One turn sends every row of this set to another row. A few are shown first. Where does it send the rows asked after them?
birir: [-12   1  -7  -3  -2 -13  -5   6   2   4   4  21   2  11   0  -3   6   6
 -13  10 -12  21 -10  -5  -1   2   4   2  10  -8 -16   8 -14   3   5   8
  -2  -3  -2 -15  -5   1   4   3  -3 -20   3   1  12  -1   1]
Geg: [  1   8 -15  -4 -14  -8 -14   2  -7   5 -13  -4 -12   1   3  -1  15  -5
   0   2  -8   6 -15  -5  11   4   0  -6   7 -16  -4  17  -1  -2   7  14
   5   1   7   4   7   0   5   2  -4 -25   9  -8   6   3   0]
rire: [ -3   4  -2  -8   2 -14 -11 -13   4  -1   7  -3 -11   8   3   1   8  -3
   7  -2 -20  18  -7 -12   6  -6  -9   4   1  -9  -9   0  -4  -2   3  -3
   2  -1  -2   4 -15   2   5   3  -4  -7   3  -1  15   4   7]
muso: [  1   9 -13  -4 -15  -6 -12   3  -8   4 -15  -3 -10   0   4  -2  16  -3
   1   1  -9   7 -15  -5   9   4   0  -8   6 -17  -6  18  -4   0   7  15
   4   2   5  -1   6   2   7   4  -4 -26   9  -9   6   3   1]
Sopu: [ -4  -3 -12 -11  -4 -12   1  -4  16  11  -6   8 -16   7   7   3  13  -6
   3   2  -9  17  -2  -2   0   6  -2  -4   1  -4  -3   4  -2  -3  -7  -1
  -9   1 -10  -6  -8   8   9  -4   7 -25  -2  -4  10   1 -13]
Vaduz: [-15  -2 -11 -13  -9 -19  -5 -14  -2   8   3   3 -13  13   4   2  10   9
   0  -1 -11  12  -2  -5  -2  -1   6   0   0  -8  -3   2  -7  13   4   0
   2  -5  -6  -4 -10  10   5  13  12 -18   0   1   3  -1   8]
Poz: [  4   6 -17  -4 -13  -8 -11   0  -9   3 -16  -6 -12   0   0  -1  13  -3
  -1   4 -11   6 -11  -3  10   3  -3  -8   4 -15  -3  13  -1   0   8  14
   5   4   6   0   5   2   4   4  -6 -25   6 -10   9   2   1]
putu: [ -8   1 -12 -11  -5 -14   1 -14  16   7   3   1 -14  13   9   3  11  -3
  10  -6 -19  17  -3  -3  -2  -1   0  -2  -1  -7  -5   4  -1   0  -3   1
  -1  -5  -5  -4  -9  12  11  -1   1 -18  -5  -2   9   0   0]
Taso: [ -3   0  -3  -8  -6 -18  -6   9   5   9  -2  24  -8   2   5  -6  10   0
  -8  10  -9  19 -13  -7   4   7  -4   4   5  -9 -12   5 -11   5  -4   5
  -4   4  -4 -17 -14   1   6   7   2 -22   6  -3  14   0   0]
Zep: [ -3   6   2   3   2 -16  -6 -12   2   1   3  -2  -7   2  -5   2   8  -5
  -3   2 -18  18  -2  -8  14   3  -5   5   2  -7  -9  -2   0  -6   5  -2
   2   0  -8   4 -16   2   3  -3  -1 -10  -3  -2  15   6  -4]
fisik: [-10   3  -6  -3  -4 -13   6 -10  12   8  -1   3  -7   5   1   4  11  -2
   2  -2 -18  14   3  -2   3   8   4  -5  -1  -5  -8   2   1  -2   0   2
  -3  -7 -11  -8  -9  11   8  -6   4 -20 -10  -3   6   3 -13]
kugo: [ -6  11  -7 -10  -2  -8  -6   6  -2  -5   8  25  -4   2   3  -2  13  -4
   3   8 -12  12  -6  -7   8   2  -1   1  -2  -9 -12   4  -6  -6   1  -1
   3 -12  -8   3  -8  -9  -2   3   5 -21  10   3   7   3   5]
Sedim: [  4   7 -15  -4 -14  -8 -10   4  -9   2 -16  -3 -11   0   2  -3  13  -3
   0   4 -11   6 -14  -4   9   4  -2  -6   5 -16  -5  15  -2  -1   9  14
   5   5   5  -3   6   3   6   6  -6 -27   6 -10   9   1   0]
bevi: [ -3   6  -4  -1   5  -6  -9  -9   3  -5   4   0  -6  12  -4   6   9  -2
  -6   4 -14  24  -4  -6   4  -5  -4   2   6  -9 -11   3 -10 -10   9  -3
  -3   7 -11   3  -9   2   5  -4  -4 -15   0  -1  19   3  -4]
rovun: [-13  -3 -14  -6  -1 -12  -3  -7  -8   2  -2   6  -4   8  -4   4  10  11
 -11   7  -8  17   1   0  -5  -2  10  -6   4  -3  -6   3 -14   9   5   4
  -3  -1 -13  -8  -8   6   4   7   7 -21  -2   0   6   0   0]
nimed: [-11   6  -4  -3 -12 -19  -4   0   0   5   5  26   2  10   4  -5  14   1
  -9   7 -10  16 -13  -6   2   6   4   2   7 -15 -12   0  -8   5   1   3
   2   0  -7  -8  -9   3   2  12   5 -26   6   0   8  -2   9]
Nes: [-16   1  -6  -3  -7 -20  -2 -10  -5  12   0   5  -5   7  -6   2  10   8
 -11   4 -10  11   4  -4   5   8   8  -2   3  -7  -7  -1  -5  13   7   2
   1  -6  -7  -7 -10   7  -1   8  12 -17  -1   0   2   1  -2]
Kur: [-13   3 -12  -7 -11 -12  -1 -15  -2   8   1   9  -4  10  -1   4  18   3
  -5   2  -8  12   1  -1  -4   3   6 -13  -1 -12  -5  -2  -8  10   0   0
  -4  -1 -15  -3 -11   8   1   8  11 -26   3  -2   1  -2   5]
rik: [  0   6 -16  -3 -15 -10 -13   1  -9   5 -15  -4 -11  -1   3  -1  15  -3
  -2   2  -8   6 -14  -3  10   4   2  -8   6 -15  -2  16  -1   2   5  16
   5   1   6   1   5   1   6   4  -3 -26   8  -8   5   3   2]
Gis: [ -1   7 -14  -4 -15  -8 -11   1  -6   5 -16  -6 -10   2   4  -1  16  -4
   1   0  -8   6 -14  -4   8   4   1  -8   8 -16  -3  16   0  -1   6  14
   3   2   5   2   8   4   8   3  -4 -26   7  -9   5   3  -2]
zile: [-10  -3 -17  -3   0 -13   0  -9  12   3  -1   6  -7  13   2   7   8  -1
  -4   5 -12  21   0   3  -3   0   6  -2   6  -1  -2   4  -2  -8   0   3
  -4  -4 -10   0  -3   8   7  -7   1 -23  -7  -1  11   1  -8]
rane: [  2   6 -18  -5 -14 -10 -11   2  -9   4 -15  -4 -12   2   1  -1  13  -2
  -1   5  -9   5 -11  -3  10   4   0  -7   5 -15  -2  14   0   1  10  13
   6   2   7   1   7   2   3   5  -3 -27   7  -9   7   1   1]
mupop: [  3   0  -1  -5   3 -15 -13  -8   4   4  -2   1 -14   3  -2   2  11  -7
  -5   6  -9  20  -7  -9   8   0 -12   3   5  -9  -6  -2  -5  -4   0  -5
  -6  12  -8   3 -17   1   4   1   0 -13   5  -4  19   4  -3]
Rimi: [  2   7 -17  -6 -13  -8 -10   4  -6   4 -15  -4 -11   2   2  -1  13  -4
   2   4  -9   5 -12  -5   9   4  -2  -6   6 -15  -4  15   1  -1   9  13
   5   1   8   1  10   1   4   3  -6 -27   7  -9   7   2  -2]
mutu: [ -9  -5  -9 -12  -4 -18  -8  -6  -5  11  -6   6 -13   5  -3   2  12   6
  -9   7   0  11  -1  -5   0   3   1  -2   4  -6  -2  -1 -10  13   0  -2
  -7   3 -10  -4 -11   4   0  11  15 -21   6  -1   5   1  -3]
feron: [ -8  13   0  -7   1  -8  -4   3   1   3   9  12  -9   5  -4   0   8  -1
   1   4 -15  11   1 -11  14   7  -2   5  -1  -9 -15   6  -5  -4  10  -3
   2 -14  -3   0  -5  -6  -3  -3   8 -15   5   4   7   5  -6]
Kovom: [ -9   8  -6 -17   1 -10  -8   3   3   0  11  13 -12   7   6  -2   7   2
  11   1 -17  12  -6 -12   6  -2  -4   6  -2  -7 -13   8  -8   0   4  -1
   3 -16   1  -1  -7  -5   2   4   5 -12   8   5   7   3   5]
zuzi: [ -3   6  -7 -17   3  -6 -10   7   4   6   3  15 -17   4   1   1  10  -3
   2   8  -6  12  -1 -10   9   4  -8   2  -1  -8 -10   7 -10  -2   2  -5
  -6  -7  -3   0  -5  -9  -3  -1  10 -18  13   2   8   3  -6]
zul: [  2   7 -17  -4 -15  -7  -8   2  -5   4 -16  -4 -11   3   2  -2  14  -4
   1   3 -10   6 -12  -4   8   5  -2  -8   5 -17  -5  16  -1  -1   9  14
   4   4   6  -2   8   5   6   3  -6 -28   5 -11   8   1  -2]
gulen: [-10   2  -4  -9  -9 -21  -5   1   1   3   6  19  -7   8   9  -7   8   6
   1   2 -17  17 -14  -8   1   1   2   7   3 -10 -12   6  -9   8   2   6
   5  -5  -1 -14 -13   5   8  13   2 -17   1   1  10   0  12]
Koled: [ -8   7   1   0  -8 -18  -1   4   1   6   5  21  -3   2   0  -5   8   4
  -8   6 -18  18  -7  -6  10  10   4   4   1 -11 -16   5  -8   5   5   8
   4  -6  -4 -18 -15   2   4   5   3 -18   0   0  11   1   2]
ratur: [ -5   8 -12  -8   5  -4 -10   4   0  -2   9  16 -10   8  -3   4   7   1
  -5  10 -13  20   0  -4   8  -1  -1  -1   0  -6 -12   9 -13  -7   8   2
   0 -11  -3   0  -5 -10  -3  -6   2 -16   9   4  11   2   2]
lal: [ -4   9   0  -5   4  -8  -8  -9   1  -5   4   4   2   5  -1   1  15  -8
   3   2 -13  14  -7 -13   5  -4 -10  -2   5 -11 -11  -4  -3  -7   0  -6
  -2   1 -11  11 -12  -2   2   1  -4 -14   5  -2  12   6  -1]
vif: [  3   8 -14  -3 -14  -7 -12   0  -8   2 -15  -6 -12  -1   4  -1  16  -5
   1   1 -10   8 -14  -3  10   3   0  -8   5 -16  -3  16  -1  -2   6  14
   4   3   4   2   4   2   8   2  -4 -25   7  -9   8   3   1]
sev: [ -8   2 -12  -3  -3 -14   1 -15  14   7   0   6  -2   9   4   3  16 -10
   2   0 -15  16  -3  -1   0   2  -1 -11   3  -8  -4  -4   3  -4  -9   1
  -5  -3 -10   4 -10   7   4  -6  -3 -22  -2  -5   8   2  -2]

Kovom goes to putu
kugo goes to sev
Now these:
vif goes to rik
rovun goes to ratur
Zep goes to Nes
mupop goes to mutu
Poz goes to rane

One turn sends every row of this set to another row. A few are shown first. Where does it send the rows asked after them?
viv: [ -5  -5 -16  -2  -3   8  17  -2 -10  -4  10   4  -5]
ber: [ -3  -9   1   1   5   9  16  -1 -12   0   0  -3   2]
guk: [-12  -4  -9  -1  -4   4  -7   0  -5   0  -2   4  -2]
mizu: [ -5  -7   1   2   0   5  19  -2 -10   7   1   1   3]
nifod: [ -3   1   1   0   3  -4  -2  -2 -14  -1   2   0  12]
kal: [-6  0 -7 -2 -4  7 -8  3  2 -2 -2  1 -3]
tad: [-12  -4  -3 -10   6  10   7  -5  -9  -7   9  -6   0]
sunam: [ -8  -3 -17  -1   1   6  17  -2 -10  -4   8   4  -5]
karag: [  1   0  -1   2  -1  -5   9 -12 -14  -2  10   0  10]
Vana: [-12  -1  -8   0   3   5  -4   2  -5   0  -3   4   1]
Muva: [ -4  -4 -12   1 -11   3   2  -6   4  -5   1  -1  -9]
pif: [-10  -5 -15  -2  -2   6  16  -6  -4   2  14   3  -3]
lon: [  0   2 -14   5  -4   2   5  -6   7  -4   3  -1  -7]
feze: [ -4   0 -13  -3  -9   4   1  -2   5  -8   3  -2  -9]
teme: [ -2 -10  -3   3   5   9  17  -3  -9   3  -2  -3   3]
Kiko: [  8  -2  -7   4  -5   2  16 -13   2  -4   7   0   2]
Gup: [  5   3   0   5   3  -3   5  -6 -10   1   6   3  12]
ribig: [  4 -14 -11  -9  -1  12   6   0  -4   2   6   0   1]
Pumi: [  8  -2 -13   6  -4   0  13 -10   3  -5   5  -2  -2]
Labu: [-9 -3 -7  0  2  2 -7  3 -5  0 -4  2  3]
vite: [ -4  -2   1  -5   2   3  -1  -2 -11   1   3   7  12]
bima: [  2  -4  -2  -9 -12   4  16  -2  -9   0  12   2   1]
ziban: [  0  -2   1  -3   4   0  -3  -1 -13   1   2   2  12]
vit: [  6   0 -13   5  -7  -2   9  -8   3  -7   6  -4  -2]
rugun: [ -6  -5   0  -2   2   0  -3  -2 -15   3   2   3  10]
dig: [  3  -3   0 -10  -9   5  16   0 -11  -8   7  -2   1]
zeso: [  2   5  -2   3   2  -5  12 -10 -10  -6  10  -1   9]
zozu: [ -9   3  -1   1   4   1  -5   2 -10   1   1   4   7]
Puba: [ -1   2   0   1   4  -2  11 -11 -10  -3   9   3  11]
nid: [ -6  -1 -14   1  -6   2  -2  -1   4  -7   2  -2  -7]
Tasa: [  4  -2  -9   6  -7  -3  13 -15  -2  -5   8  -4  -1]
munof: [  3   6  -9   4  -4  -4  10 -12   1  -6  11  -4  -2]
rizif: [-15  -4   3 -10   0   8   8  -3  -8  -1   7  -4   1]
pega: [ 8  1 -2  3  1 -5  5 -9 -8  1  9  0 11]
foni: [-12  -3 -10  -1  -1   8  -2   2  -1   1  -3   8   0]
bulo: [ -3 -14  -8  -8  -3  13   6  -3  -1   7   6  -2   0]
vidu: [  7   5  -7   4  -3  -4  11 -11  -2  -7  11  -2   2]
moku: [  3  -3  -2  -7  -8   6  18   0 -13  -6   6   0   0]
dumul: [-6  1 -5 -3 -5  3 -8  4 -1 -2 -1  2 -1]
vulop: [-11  -6  -3  -9   6  11   7  -3  -8  -5   7  -4   0]
Nomar: [  1 -13 -13  -8   1  13   5  -2  -4  -1   7  -1  -1]
zuda: [ -4   0 -11  -2 -10   6   7  -6   6  -9   3   1  -8]
pegat: [  4   4  -5   7   2  -7  12 -10  -9  -4   8  -2   8]
tife: [ -2  -1 -13   5  -6   3   2  -5   7  -1  -1  -2  -7]
nage: [ -7   4  -2   3   4  -3  -2  -1 -11   3   3   4   8]

mizu goes to bulo
viv goes to ber
zozu goes to lon
Now these:
teme goes to ribig
Pumi goes to ziban
Kiko goes to vite
Tasa goes to rugun
dumul goes to munof
nifod goes to nid

One turn sends every row of this set to another row. A few are shown first. Where does it send the rows asked after them?
Zat: [-13   2  -3  -2  -9  -1  -1  -7   0  -4  -9   1]
gikiv: [  7   4 -10   7  -5  -3   0  -3   0  -7 -12   0]
dabaz: [-12   0  -5   2  -8  -1  -2  -4  -4  -7 -11   0]
Nop: [15  6  1  8 -6  0 -6 -5  2 -5  3  2]
rimek: [-3  1  9 10  4  2  4 -2 -7 -6 10 -3]
basib: [-2 -4  1  8 -2 -1 -4  6 -7 -8 13 -1]
komak: [  7   5  -5  -2  -7  -2   1  -8   5  -2 -10   4]
deram: [-3  0 12  4  3  3  5 -4 -5 -4 10  0]
led: [-9  4  4 11  3 -5 -5 -3 -1 -5 -9 -4]
kefo: [ 1 -8  6  0 -2  3 -1  5 -8 -8 10  4]
kub: [-3  1  3  3 -4 -3 -4  1 -1 -2 17 -1]
rupem: [  9   1  -5   1  -5  -1   2  -4   1  -6 -14   4]
regon: [17  2  3  4 -5  2 -5 -4 -1 -7  0  4]
gek: [-12  -1  -3  -2  -8   0   0  -6  -3  -6 -11   2]
dofo: [ -7   2  11  -1   1  -2  -2  -7   2  -2 -11   3]
zatus: [ -2  -4 -12   4   0   2  -4   2  -6 -10   6   9]
Fer: [-1 -5 -7 -5 -1  4 -1 -2 -4 -7  5 13]
Zege: [-3  1 -8 -5 -3  2 -2 -5  2 -3 10 11]
mafig: [ -6  -2   8   5   3  -2  -2  -2  -4  -7 -14   1]
Pipub: [16  5  4  4 -6  1 -5 -6  2 -5  2  4]
kag: [ 6  8 -9  4 -6 -5 -1 -6  5 -3 -8  0]
Difot: [-14   3  -6   1  -9  -2  -2  -6  -1  -5  -8  -1]
Gokel: [-1 -4  8 -5 -4  2 -1  0 -2 -3 14  4]
zemet: [-2 -1 12  7  4  4  5 -2 -8 -6  8 -1]
siba: [ -4   3 -13   3  -1  -1  -4  -1   0  -5  11   6]
torum: [-10   7   7   4   1  -5  -4  -7   4   0  -7  -2]
Nelal: [-4  3 10  7  3  1  4 -4 -4 -3 11 -2]
nimi: [16  4  1  9 -5  1 -6 -3 -1 -8  1  2]

rimek goes to Nelal
dofo goes to mafig
regon goes to nimi
Now these:
Zege goes to Fer
komak goes to rupem
Zat goes to gek
kub goes to Gokel

